The rows below come in pairs that one turn or mirror swaps. Which row does each named row swap with?
ruvib: -0.375 -0.778 -0.076  0.567  0.466 -0.650  1.308 -0.379  4.001 -1.553 -1.349 -0.445  1.136 -0.656 -0.852 -0.454 -0.170 -1.425  1.631
nemi: -0.718  2.985 -3.989  1.097 -0.306  1.318 -2.359 -1.231  0.941  2.478 -0.780 -0.608 -3.370 -1.823 -0.704 -0.139 -0.950 -1.107 -1.056
gibev:  0.221 -0.853 -2.800  0.623  1.692  0.599  0.326  0.477  1.396 -1.517 -1.334 -2.143  1.466  0.366 -0.488 -0.816 -1.670  3.454  0.095
Batoz:  0.343 -2.290  0.025  2.359 -1.760  2.111 -0.582 -0.619  0.102 -0.595  0.153 -2.477 -0.960 -1.948 -2.029 -2.704 -2.156  1.203  1.255
gilup: -0.016  1.588 -1.114  3.088 -2.286  1.192 -1.830  2.384  1.702  0.306 -2.278 -0.261  0.547 -2.348  0.000 -0.598 -2.137 -1.854 -1.678
daz:  0.920 -0.831 -3.986 -1.600 -1.417 -0.752  0.202  0.720  1.958  2.075 -0.347  0.212 -1.448 -0.867  1.347 -0.910 -1.022  2.636  0.673
digo:  1.444  0.257 -4.070  1.965 -2.449  2.447 -1.590 -1.502 -0.310  1.257 -2.129 -1.234 -1.167 -4.011 -0.567 -1.057 -1.740 -1.071 -1.973
zak: -1.154  1.635 -1.419  0.141 -3.241  0.184 -1.244  1.369  0.780  1.360  0.585 -2.617 -2.937 -1.494 -0.153 -1.713 -1.853 -2.650 -1.339
mivoz: -0.509  0.887 -1.806  0.402 -0.443  0.245 -0.677 -1.315 -0.278 -0.248 -0.404  0.230 -3.996 -2.977 -2.081  2.742 -0.479 -0.359  0.192
gug:  1.762 -0.180 -2.266 -1.016 -0.799  0.323  0.995 -0.515  1.058  1.628  0.089 -3.939  3.677 -2.601  0.908 -0.047 -0.912  1.156 -0.579
Fonu:  1.749  0.971 -4.092 -0.878  1.336 -0.200  1.264  0.544  0.549  0.713 -0.405  0.108  3.402 -2.088 -1.820  0.722 -1.266  0.930 -0.484
suz:  0.719  1.685  1.132  0.812  0.067  0.577  0.585 -1.921  0.258  2.439  1.538 -0.654 -1.652 -2.560 -1.847  1.072 -1.743 -1.593  0.936
kese: -0.527  2.804 -1.732 -0.139 -0.727  0.084 -0.969 -2.905  1.408 -2.992 -0.124 -1.604  0.295 -0.599 -3.543  1.151 -1.493  0.360  0.193
vazo:  2.158 -0.597 -1.361 -0.528  2.570  0.946 -1.625  0.722  0.359 -0.307  0.527 -1.116  1.532  0.032 -2.413 -0.077 -0.593  2.023 -0.889
rofus: -1.488  1.267 -2.482 -1.657 -3.652 -1.446  0.217  2.595  0.943 -0.935 -0.177 -1.876 -0.468 -0.887  0.136 -0.381 -1.816  1.802 -0.710
dila:  1.524  0.408 -3.360  0.462 -1.241  0.995 -1.261  1.505  1.805 -0.217 -1.867 -0.329  1.099  1.293  2.203 -1.265 -0.414 -0.907 -0.940
nuku:  1.106 -1.757 -5.241  0.383 -2.305  1.188 -0.257  1.181 -0.350 -1.086 -0.104 -0.684 -0.807 -1.915 -0.251 -1.592  0.578  1.435 -1.342
rukip:  0.686  2.054 -1.601 -2.028 -2.128  0.018  0.285 -0.239 -0.060  1.248 -1.657 -1.993  3.343 -2.280 -3.680 -0.202  0.031 -0.718 -1.106
fifop:  1.095  1.828 -1.168  0.667 -5.218 -0.032  0.525 -0.626  0.094 -1.395  0.830 -1.750 -1.909 -1.775 -0.679  0.694 -0.960  0.769  0.638
zeg:  2.009 -1.708  1.501  1.259 -1.188  1.598  0.045 -0.256 -0.814  0.853 -1.338  0.274 -0.080 -1.829 -2.992  0.324 -1.336 -0.878  0.282
kubu:  0.427  0.675 -2.484 -0.838 -3.779  0.910 -1.151 -4.000  0.117  0.076 -0.092 -2.373 -2.512 -1.429  0.829  0.114 -1.323 -1.121 -0.349
Kiv: -1.079  2.138 -2.772  0.222 -1.758  0.970 -1.076  0.715  1.373  0.070 -0.784 -4.239  2.609 -1.726 -2.511 -3.467 -0.477 -0.035 -0.642
guso: -1.389  0.072  1.444  2.388 -0.590  1.336 -0.156 -1.752  0.487  1.410 -1.004 -1.832  0.075 -3.726 -2.010  1.718 -2.108 -0.974  0.342
babez:  0.673 -1.064 -0.270 -0.490 -2.604  0.670  0.797 -1.426  0.004  0.205  1.154  1.026 -0.111 -2.322 -2.621  1.665 -0.553  2.710  0.482
reri:  0.759  1.560 -1.769  0.062 -1.537  0.952 -0.438 -3.135  1.049  0.153  0.112 -2.197 -4.746 -2.837  0.171 -1.677 -0.530  0.327  0.475
Dati:  0.407  1.195 -0.098  0.910  1.875  1.308 -0.315 -1.077  0.863  0.900 -0.188 -1.090 -4.938 -1.469 -0.791 -0.799 -1.261 -0.437 -0.498
Kek: -0.268  1.278 -1.596 -0.635 -0.986 -0.454  2.415 -1.166  2.045  1.154 -0.196 -1.149  2.874 -3.063 -2.736 -3.114  0.045  0.247  0.790
Legav: -1.686  2.174 -1.573  0.545 -0.108  0.536 -0.434  1.049  2.157  2.049 -1.677  0.082  2.196 -2.486 -2.761  0.451 -1.335 -2.702 -1.437
mede: -2.249  2.211 -0.400  0.785  0.560  0.779  0.011 -2.981  1.781  0.989 -0.309 -4.625 -1.668 -1.806 -1.130 -0.645 -1.004 -0.744  0.418
Nomo: -1.144  2.805 -3.432 -2.127  1.621  0.070  0.408 -2.926  0.696 -0.268 -0.707 -2.753 -0.859 -3.318 -1.727 -0.790 -1.760 -0.074 -1.785
fiven: -0.633  1.460 -2.864 -1.901 -0.110 -1.921  0.670  2.989  2.189  0.672 -1.463  0.127  0.295 -1.383 -0.347  1.154  0.174  0.190  0.126
nuka:  0.087  2.873 -3.719 -2.894  1.817 -0.132 -1.687 -0.725 -0.173 -0.640  0.514 -1.434  0.294 -2.629 -0.578  0.502 -1.070  1.752 -0.404
kadel:  0.797  1.451 -0.020  2.670 -0.019  1.372 -0.398 -1.054 -0.212 -0.176  0.104  0.338 -0.016 -1.433 -4.105 -1.682 -3.743  0.651  0.050
Tovug:  0.023  0.068  0.293 -0.330  2.934  0.407 -0.530 -0.106  1.257  1.079  0.238 -0.219 -2.063 -2.698  1.245 -0.239 -0.790 -1.079  1.403
radi: -0.041  0.651 -0.750  2.231 -1.662  1.006 -1.809  1.821  0.700  1.551 -1.775 -0.130  0.872  0.223  2.105  0.657 -1.886 -0.876 -1.106
nul:  0.414 -0.120 -3.759 -0.918 -3.386  0.957  0.420 -2.746  1.164 -0.471 -0.218 -1.681  1.935 -0.591  1.148 -1.920 -0.419  1.583 -1.213
Samob: -0.498  0.067 -3.328 -0.742 -3.947  0.579 -0.397 -3.382 -0.335  0.810 -0.775 -2.025  0.658 -3.102  1.089  1.285 -0.089  0.560 -0.625
Neri:  0.465  0.592 -3.849  2.197 -2.180  0.652  0.533  2.181  2.041 -0.996 -2.457 -0.938  0.859 -2.292 -0.083 -0.339 -1.076 -2.731 -0.487
kazu: -1.281  4.393 -0.593 -0.233  2.122  0.739 -1.388 -0.982  0.122  0.249  0.412 -2.867 -1.177 -1.435 -2.891 -0.334 -1.539  0.560 -0.820
vudev:  1.113 -0.008  0.678  0.342  2.642  0.374  1.214  0.995  1.388 -0.165 -0.213 -0.023 -1.661 -0.475  0.588 -1.356 -0.695  1.765 -0.095
vata:  1.225 -1.931 -1.060  0.335 -0.274  0.770 -1.939 -0.490 -0.144 -2.325 -0.580 -0.405 -3.216 -2.116 -3.471 -0.099 -1.388  0.325 -0.227
tidi: -0.188  0.900 -0.474  2.613 -1.730  2.122 -1.613 -1.502  1.478  0.617 -0.685 -1.050 -0.508  0.301  0.935 -1.843 -2.835 -2.184 -1.757
muba:  0.035 -2.446 -1.661 -0.892  2.653  0.181  1.827 -0.196  1.706  0.009 -0.665 -1.479  0.204 -2.773 -0.673 -1.438 -0.646  1.786  1.293
levo: -0.272  1.258 -1.446 -0.069 -0.963  0.195  0.480  0.811  0.693  0.178 -1.147 -1.632  4.253 -1.911 -1.557  1.202 -0.341  2.917 -0.349
revu:  1.881  1.278  0.315  3.077  0.215  2.663 -1.524 -1.455 -0.501  1.507  0.237 -2.891  0.146 -1.856 -0.533  1.011 -2.396 -0.562 -1.041
vuri:  2.028  3.478 -2.592 -0.216 -2.104  0.277 -0.706 -0.601  2.097  1.304  0.831 -4.646  0.535 -3.280 -0.440 -2.007 -0.934 -1.591  0.768
nid:  0.598  1.426 -4.763 -3.149  1.328 -0.729  1.013  0.309  1.584 -0.059 -1.107 -2.106 -0.030 -1.670 -0.653 -1.594 -0.606  2.109 -1.099
gibol: -0.331  0.119 -0.168 -2.002  1.428  0.206 -0.560 -2.445  1.562  2.088  1.009 -3.476 -0.420 -2.893 -2.392 -0.394 -0.554 -1.969 -0.289
viner: -1.818 -0.126 -2.917  2.985 -1.292  1.918 -0.300 -0.155  0.328 -0.681 -1.294 -0.853 -2.957 -3.374 -0.564 -0.154  0.611 -1.672 -0.779
felo:  4.370 -0.593 -2.608  2.546 -0.632  1.725 -1.079  0.646  0.814 -0.799  0.334 -1.667 -0.437 -2.266 -0.215 -1.498 -2.278  0.877  1.197
simat:  0.678  0.079 -2.009 -0.395 -5.356  0.105  0.184 -1.566  0.477 -0.674 -0.176 -1.599  0.187 -4.162 -0.136 -0.169 -0.106  2.074 -0.175
timi:  1.354  1.705 -4.380 -0.353  0.331 -0.230 -0.766  2.267  2.627 -0.350 -2.316 -1.145 -0.120 -0.599  1.046 -2.508 -1.912  0.839 -0.904
teru: -0.621  1.837 -1.744 -2.474 -0.795 -1.153 -0.709  1.723  2.747 -0.045 -1.072 -2.364  0.332 -1.825 -2.254 -1.851  1.790 -1.336 -0.573
fela:  1.935  1.273 -0.867 -0.514 -4.314 -0.035 -0.265  1.829  1.215  2.200 -0.520 -1.501  0.121 -0.821  1.533 -2.029 -0.860  1.502 -0.682

Tovug swaps with -> nuka
Nomo swaps with -> vudev
vuri swaps with -> felo
mede swaps with -> gibev
Batoz swaps with -> Kiv
ruvib swaps with -> kese
viner swaps with -> rofus
zak swaps with -> nuku
radi swaps with -> Samob
kadel swaps with -> Kek
tidi swaps with -> nul
babez swaps with -> Legav

The rows below come in pairs that one turn or mirror swaps. Which row does each named row swap with?
livo: -1.402  1.168 -4.612 -3.724  2.719  1.806  2.189  0.744 -3.196 -0.728 -2.931 -0.479 -1.740  0.340  1.379 -0.799
Zesu: -0.495 -0.821 -3.043  1.026  2.467 -1.039 -0.042  0.639 -6.356 -1.222  0.140  0.859  0.416  2.358  2.140 -0.385
gugem: -0.768  0.675 -3.040  1.144  2.676 -1.837 -0.601  1.576 -4.403 -0.604 -0.790  0.516  0.918  2.702  1.346  0.538
suti: -0.857  1.366 -3.573 -3.800  2.711  2.118  1.569  0.793 -4.320 -0.400 -3.206 -0.858 -0.604  0.432  2.813  0.198
Bozu:  2.285 -2.617 -2.245  0.270  2.288 -0.457  0.875  1.946 -2.356 -2.878 -2.609 -0.670  1.062 -1.209  2.136 -2.903
fon: -0.397  0.517 -2.049  0.979  1.847 -1.822 -0.017  0.889 -5.490 -2.288  0.182  1.424  0.806  0.629  0.634  0.513
dubub: -0.125 -2.000 -1.312 -1.357  2.628  0.655  1.190  0.768 -5.299 -0.651 -2.560 -0.477  0.245  1.689 -0.012 -4.908
sab:  1.151 -2.691 -2.391 -0.928  0.985 -2.227 -0.078 -3.588 -2.225 -1.871 -2.561  0.980 -0.961  0.376  0.110 -1.640
rin: -1.272 -0.391 -2.353  1.281  1.046 -1.117  0.326  1.055 -5.287 -2.739 -1.269  0.608  1.069  0.956  1.515  1.415
fizi: -0.136 -2.605 -2.069 -1.572  1.397  0.476 -1.206 -0.179 -4.358 -0.862 -2.995 -1.043 -1.455  0.342 -0.857 -4.715
Gozil:  2.218 -1.738 -3.477 -0.505  2.063  1.873 -0.339 -1.498 -2.033 -1.106 -2.666  3.595 -0.784 -1.541  3.163 -0.653
tokeb: -1.351  1.522 -4.269 -3.682  2.889  0.219  1.430  1.050 -3.848 -0.919 -4.343 -1.209 -0.998  0.282  2.696 -1.161
Diz: -0.136  2.445 -2.624 -0.590  0.378 -0.275 -1.602  1.418 -5.135 -0.054 -3.563  1.425 -1.973  1.455 -1.355 -1.651
deza:  0.086 -0.547 -4.498 -0.718  2.476  0.639  0.232 -1.171 -3.553 -0.866 -4.366  2.603 -0.701 -3.304  3.161  0.348
Fabo:  0.551 -0.767 -0.817  0.866  1.331 -0.441  0.740  0.768 -4.539 -1.699 -0.127  1.298  1.451  1.013  1.084  1.316
Nofe: -1.245 -0.176 -1.350  0.371  2.403 -0.204 -0.164  0.711 -3.764 -3.941 -0.697  2.042  0.493  2.660  1.054  0.471
Kevu:  1.605 -0.355 -3.732 -1.014  2.062  1.399  0.283 -1.233 -3.779 -1.272 -2.822  3.207 -1.459 -3.327  2.291  0.516
kopin:  0.545  0.543 -3.646 -0.205  3.772  1.465 -0.010 -1.548 -3.232  1.265 -3.653  2.166 -1.576 -2.671  2.504 -0.889
Pira:  0.241 -0.494 -4.402 -0.955  3.507  2.373 -1.235 -1.168 -3.893 -1.408 -4.397  3.374 -1.357 -2.220  2.396 -0.137
Gisut: -1.608 -2.237 -2.434 -1.336  1.719  1.128  0.115 -1.111 -3.490 -1.318 -3.453 -1.009 -0.424  0.703  0.760 -5.074
Denem:  1.264  2.604 -2.965 -0.371  0.372  0.575 -1.702  1.011 -5.468 -0.087 -3.560  1.277 -1.742  1.180 -1.250 -0.418
revom: -0.576 -1.050 -0.788  2.214  1.307 -0.323  0.220 -0.154 -3.940 -2.615 -1.441  0.692  1.230  2.110  2.092 -0.125
Goga: -2.151  0.749 -3.284 -3.101  3.534 -0.685  1.852  1.048 -2.461 -0.630 -3.341 -0.822 -1.783 -0.879  2.505 -0.469
movo:  2.584 -1.206 -2.448 -1.077  1.222 -1.680 -0.525 -3.124 -1.918 -1.674 -2.708 -0.996 -0.294  0.977 -0.377 -0.787
Sebez:  0.667  2.035 -1.836 -0.763  1.543 -0.166 -2.532  1.708 -4.823 -0.756 -4.187  0.273 -1.846  0.673 -1.721 -0.257
nov:  0.998  2.386 -2.412 -1.670  0.966 -0.863 -1.623  1.290 -5.370  0.156 -3.137  1.365 -1.886  0.298 -1.746 -1.931
Gete:  1.385 -1.074 -2.434 -1.654  1.082 -2.598  0.359 -3.679 -2.683 -1.649 -1.917  0.456  0.079  0.765 -0.489 -2.077
Zom:  1.751 -0.729 -3.700  0.218  3.615  0.952 -0.096 -1.501 -4.945 -0.012 -4.730  2.893 -1.492 -1.808  3.413 -0.469
Tubis: -0.279 -1.009 -3.241 -0.165  2.371  2.782 -0.687 -0.743 -2.553 -1.933 -4.244  3.729 -1.361 -2.207  2.188 -1.005
sol:  2.763  0.053 -3.784 -0.579  4.088 -1.082 -0.630  1.628 -3.657 -2.454 -5.023  0.845 -0.830  1.362  0.279 -4.252
vogak:  2.145 -2.419 -3.014 -0.397  1.302  0.823  1.263  1.306 -1.921 -0.957 -3.007 -1.734  1.434 -1.169  0.942 -2.746
talaf:  2.102 -1.796 -3.099 -0.366  1.884 -0.375  0.153  1.743 -2.509 -1.958 -4.084 -0.971  2.083 -1.760  2.015 -3.257
molag:  2.741 -0.495 -4.413 -2.137  3.115 -0.715 -1.721 -1.378 -3.285 -2.428 -5.260  0.457 -1.842  2.032  1.582 -3.033
Zitev:  2.898 -0.895 -3.406 -2.378  3.869 -1.040  1.089  0.187 -2.768 -3.263 -4.934 -0.355 -1.419  2.340  0.850 -2.682
Toten:  1.162 -0.621 -4.517  0.418  1.029  1.440 -0.173 -1.802 -2.734 -1.421 -3.620  1.961 -1.060 -2.353  3.435  0.595
Bet: -0.936  1.881 -3.426 -4.231  3.385  1.271  1.132  1.058 -3.613 -0.785 -3.689 -0.429 -1.364  0.300  2.943 -0.709
Bipi: -1.526  0.189 -2.221  1.021  2.979 -0.215  0.274  1.069 -5.785 -2.816 -0.743  1.650  0.818  2.375  0.382  0.216
fulor:  0.552  1.699 -2.583 -0.193  1.332 -2.122 -1.705  2.017 -3.738 -0.238 -2.810  1.454 -2.792 -0.449 -1.574 -1.254
pobe: -1.670 -1.992 -2.392 -2.939  3.468 -0.588 -0.329 -1.685 -4.152 -0.709 -2.848 -0.550 -0.958  1.315  0.332 -4.282
bifa:  3.736 -0.522 -2.467 -2.005  3.445 -0.984 -0.866  0.416 -2.520 -2.931 -4.197  1.350 -0.469  2.401  0.210 -2.937

Tubis swaps with -> Nofe
gugem swaps with -> kopin
sab swaps with -> Bozu
dubub swaps with -> molag
Denem swaps with -> suti
Bet swaps with -> Diz
fizi swaps with -> Zitev
pobe swaps with -> sol

